[  7.503  -5.129 -12.479  15.010   8.672   8.389   7.156] result: 7.503, 7.156

[[ -3.281   0.032   2.957   1.540   3.154]
 [ -1.167  -2.315  -2.417  -1.279  -2.458]
 [ -4.282  -5.688 -15.102  21.555  -2.925]] result: -3.281, -2.925

[[-0.13  0.01 -0.18 -0.02 -0.15 -0.20  0.07]
 [-0.14 -0.09  0.13 -0.14  0.10  0.11 -0.13]
 [ 0.17  0.05  0.05  0.00 -0.16  0.06  0.12]] result: -0.13, 0.12

[[  8.7   6.6   1.0 -13.9  15.3 -16.7]
 [ -2.2  -9.7   0.3   1.9  -7.0   8.4]
 [ -3.9  -0.8  -2.8  -0.1  -3.5  -3.1]] result: 8.7, -3.1

[ 1.6  1.8  1.1 -1.4 -0.7  1.9] result: 1.6, 1.9

[  4.0  -6.7 -13.5   9.3] result: 4.0, 9.3
---
array([[-1.59,  1.58, -0.44,  1.28,  0.31, -1.10, -0.12],
       [-1.19, -0.06, -0.06,  0.25,  0.86, -1.01, -0.65],
       [-1.80, -0.15, -0.22, -0.13,  0.52,  0.32, -0.24]]) out -1.10

array([[-1.82, -0.85, -0.14,  0.39, -0.22, -1.84, -1.05],
       [-0.79,  1.39, -1.64,  0.85, -1.21, -1.69,  0.35],
       [-0.16,  0.01,  0.94,  0.90, -0.20, -1.19, -1.85]]) out -1.84

array([[  14.538,  -16.805,   34.241,  165.985],
       [  50.450,   -9.312,   -5.647,  -84.733],
       [ 117.236, -156.151,  -86.404,   -6.835]]) out 34.241

array([[  2.84, -14.77,   7.59,  -3.66,  -5.04,  -5.85],
       [-18.14,  12.27, -10.40,  -3.57,   9.09, -13.12],
       [ 14.84,  -3.32,  11.28,   8.95,  -9.10,  -5.18]]) out -5.04

array([[-133.698,  -85.785,   31.234,   88.994,  -30.188],
       [ 132.734,  155.972,  161.736,   -1.220,  -30.188],
       [  85.158,  166.485,   65.076,   25.248,  -30.188]]) out 88.994

array([[-0.760,  0.632,  0.310, -0.588, -0.491, -0.814],
       [-1.660, -1.134, -1.725, -0.731, -0.832,  0.441],
       [ 2.297,  1.115,  0.447, -1.493,  1.035,  0.125]]) out -0.491

array([[  4.4,   7.9,  14.6,   9.7,  -4.5, -18.6],
       [ 11.9,  -5.1,  10.7,  22.5,   1.8,   8.3],
       [  5.6, -10.9,  -6.1,   2.1,  11.4,  15.0]]) out -4.5
---
array([[72, 65, 86, 14, 75, 53],
       [77, 58, 68, 74, 79, 62]]) yields 14

array([[6242, 7076, 4532, 5083, 6491, 9323, 6198],
       [6949, 5214, 8555, 5881, 6063, 1854, 7006]]) yields 1854

array([3, 3, 4, 8, 0, 5]) yields 0

array([758, 229, 725, 371, 842, 570]) yields 229

array([[41, 60, 83, 53, 14],
       [35, 26, 47, 52, 39]]) yields 14

array([1387, 1113, 7891, 2373]) yields 1113

array([[-618,   56, -680, -138, -305, -129, -474],
       [-463, -804, -811, -866,  651,  330, -599],
       [-920,  517, -939,  168, -648, -188, -595]]) yields -939

array([21, 92, 22, 82,  4, 32]) yields 4
---
[[  7  -4  -5   1 -90  23  20]
 [  1  -4  -1   2 -85  18  17]
 [-25  -8  18   5 -65  -6   2]] -> 23, 20

[[ -66    7  -43   64]
 [  38 -101   14  -37]] -> 64, 38

[[ -2  23  22  79   1   0]
 [ -1  34 -12  19   1   1]] -> 79, 34

[ 91  29 -62  -8 -55 -38 -24] -> 91, 29

[-42  22  65 -10  15  92] -> 92, 65

[[ 82  33 -18   5 -31]
 [-10 -15 -10   7  32]
 [-10  18 -17  31 -32]] -> 82, 33

[[ 67  92  30 -40 -41]
 [-42 -24  21 -31 -43]] -> 92, 67

[[ 75   8 -27   9]
 [ 89   3 -56  19]] -> 89, 75

[ 78  30 -27  18] -> 78, 30

[[ -1 -34 -17 -17   8   4   9]
 [ -9 -71  11 -20 -20  15  24]
 [  0 -10  -7 -14   8   1  -9]] -> 24, 15
---
[-18, 76, 0, -73, 17] 17
[22, 26, -31, -65, -76] -76
[-29, -76, -58, 5, -85] -85
[11, -99, 92, 13, 81] 81
[5, -88, -20, -6, -14] -14
[5, 0, 25, 93, -28] -28
[78, 40, 77, 2, 33] 33
---
[[-58   1 -14 -30 -26  77]
 [  9 -73  36  62   0 -43]] Answer: 0

[[ 51  -6  94  32]
 [  5  20  13  41]
 [-27  11 -62  -1]] Answer: 13

[[ -4  -2   1  -1 -82]
 [-71  11 -17   6 -31]
 [-30 -12  15  14  -2]] Answer: 6

[[-1 25  3 37  2]
 [-2 19 24 94  2]] Answer: 94

[[ 50  75 -48 -28]
 [ 65 -48  27 -65]] Answer: 27

[[  7 -21 -35  -5  17   8  10]
 [ 13  19  95 -46 -75 -33 -59]
 [  6 -21 -36  -5  16  11   9]] Answer: -33

[[-62 -14   1  34]
 [-39 -29 -98 -32]
 [ 36   0  67  -2]] Answer: -98

[[  7  73  37 -61]
 [-12 -87  12 -16]
 [ 11   7 -10 -21]] Answer: 12
---
[[ 57  20  22 -49 -29 -41]
 [ 85  -3 -32 -55  72  53]
 [-69  10  41  39 -73 -56]] Out: -41

[[-11 -21  84 -12   8  -4]
 [-50  -5  57  -6  10  -5]
 [-13  20  60  39  54  29]] Out: -4

[[-5  6 -1  1 -2 -2  5]
 [-1 -2  1  0  1  1 -1]
 [73 -1 20  8 16 30 13]] Out: 5

[[-36 -74  80   6 -53]
 [  6 -23  98  52   8]
 [  1  10 -55 -11 -39]] Out: -53

[[ 64  14  13   7   5  95]
 [ 71   1  18  24  11  16]
 [-37  -6  -4  -3 -23  37]] Out: 95

[[ 26 -44  61  -2]
 [ -1 -13  37 -52]
 [ 23 -41  88 -12]] Out: -2

[[-16  18  14 -24 -84]
 [-22 -32  49  29   6]
 [  3  24 -36   6  38]] Out: -84
---
[-25  -5  45 -74  31  42  20]
-25
[ 79 -64 -72  57 -16]
79
[-82  -1   1  36  95 -19]
-82
[  4  23  71 101 -10 -72 -36]
4
[-22  -1 -98 -20  44   5 -91]
-22
[ 69 -29  15 -78]
69
---
-17,-48,-12,-38
-31,10,-44,-31
5,-11,-10,36
Out: -31

-666,727,220,386,-563 Out: -563

55,52,89,43
65,78,67,73
45,79,97,0
Out: 65

72,16,62,37,79,56,80 Out: 79

97,6,51,42,36 Out: 36

9668,1614,6071,6994,5001 Out: 5001

7,5,2,4
6,6,1,4
7,5,2,3
Out: 6
---
Q:
[[-98 -53  38 -86  18]
 [-64  30  71 -19  42]]
A: -98

Q:
[[-87  31 -42 -58 -13 -47]
 [ 19   1 -19  31 -51  67]
 [ 42 -73 -37  63 -86  65]]
A: 19

Q:
[[ 48 -30  39   6  13 -29 -11]
 [  0  93  -6  -6  14 -37  36]]
A: 48

Q:
[[ 41  -7  -2  16  98 -70]
 [-40   4 -36  -6  84 -57]
 [ 52 -18 -15  21  89 -88]]
A: -40

Q:
[[ 23  42  72 -78   1  77]
 [ 19  13 -74  15  37 -63]
 [-23 -76  81   4 -87  64]]
A: 19

Q:
[[-35 -21  76  74]
 [ -8  32 -48 -97]
 [ 21  64  85  37]]
A: -8

Q:
[[-44  39 -40  24 -63 -80]
 [ 27  40 -85   6  -2 -86]
 [ 15 -69  64  30   1  49]]
A: 27
---
[482  57  77 140 772] -> 140

[[354  82 290 367 331 260]
 [683 391 392 313 406 422]
 [702 832 681 696 107 595]] -> 331

[[752 522 698 506 322 702]
 [802 446 163 762 838 557]
 [536 750 770 932 720 486]] -> 322

[[31 44 80 37 64]
 [75 49 37 61 21]] -> 37

[134  25 198 167 188 202 222] -> 202

[[144 139 207 146 240]
 [161 145 101 160  61]] -> 146

[-31  12 -28 -26 -21  32  13] -> 32

[245 801 594 462 252] -> 462

[4849 1810 6445 8700 2842] -> 8700

[[5755 2383 7154 5491 4554]
 [4108 6587 7908 5132 8484]
 [4896 7013 4154 8775 4188]] -> 5491
---
array([[361,  68, 450, 217, 165],
       [256, 163, 312, 507, 350],
       [820,  51, 305,  24,  96]])	312

array([[178, 104, 232, 115, 484, 299],
       [234, 520, 275, 114, 106, 110],
       [116, 145, 707, 772, 159,  95]])	275

array([[6, 4, 5, 7, 6, 3, 7],
       [5, 8, 4, 2, 5, 2, 6],
       [6, 6, 3, 7, 4, 5, 3]])	4

array([[ 336,  310, -408, -415, -791, -367,  249],
       [-790, -230,  315, -150, -184,  682,  108],
       [ 431,  -35, -135, -401,  394,  203, -102]])	315

array([[57, 51, 94, 42, 73],
       [62, 64, 61, 50, 44],
       [84, 47, 34, 43, 19]])	61

array([[63, 77, 35, 78, 69],
       [95, 60, 16, 78, 57],
       [66,  7,  6, 75,  5]])	16

array([[ 25,   9,   4,   1, -34,  28,  -1],
       [-21,  -9,   3,  -7,  23, -47,  16],
       [-16,  -3,  21,   5,   5,  16, -50]])	3

array([[-308, -373, -240, -796, -669],
       [ 159,  583,  121,  511,  607],
       [ 243, -124,  232,  427,  345]])	121
---
((1, -82, -88, -42), (4, -4, 47, 2)) | -88
((69, -33, -31, 29, 5, -39, 35), (-8, 12, -27, 74, -80, 51, 1)) | -31
((-57, 46, -46, 57, 6, 53), (47, -12, -88, 28, 69, -21)) | -46
((43, 42, 0, 50, 4), (72, 53, 22, 0, 8)) | 0
((43, -27, 63, -16), (11, 37, 7, 89)) | 63
((-49, -19, 77, 9, 39), (53, 18, -43, 43, -79)) | 77
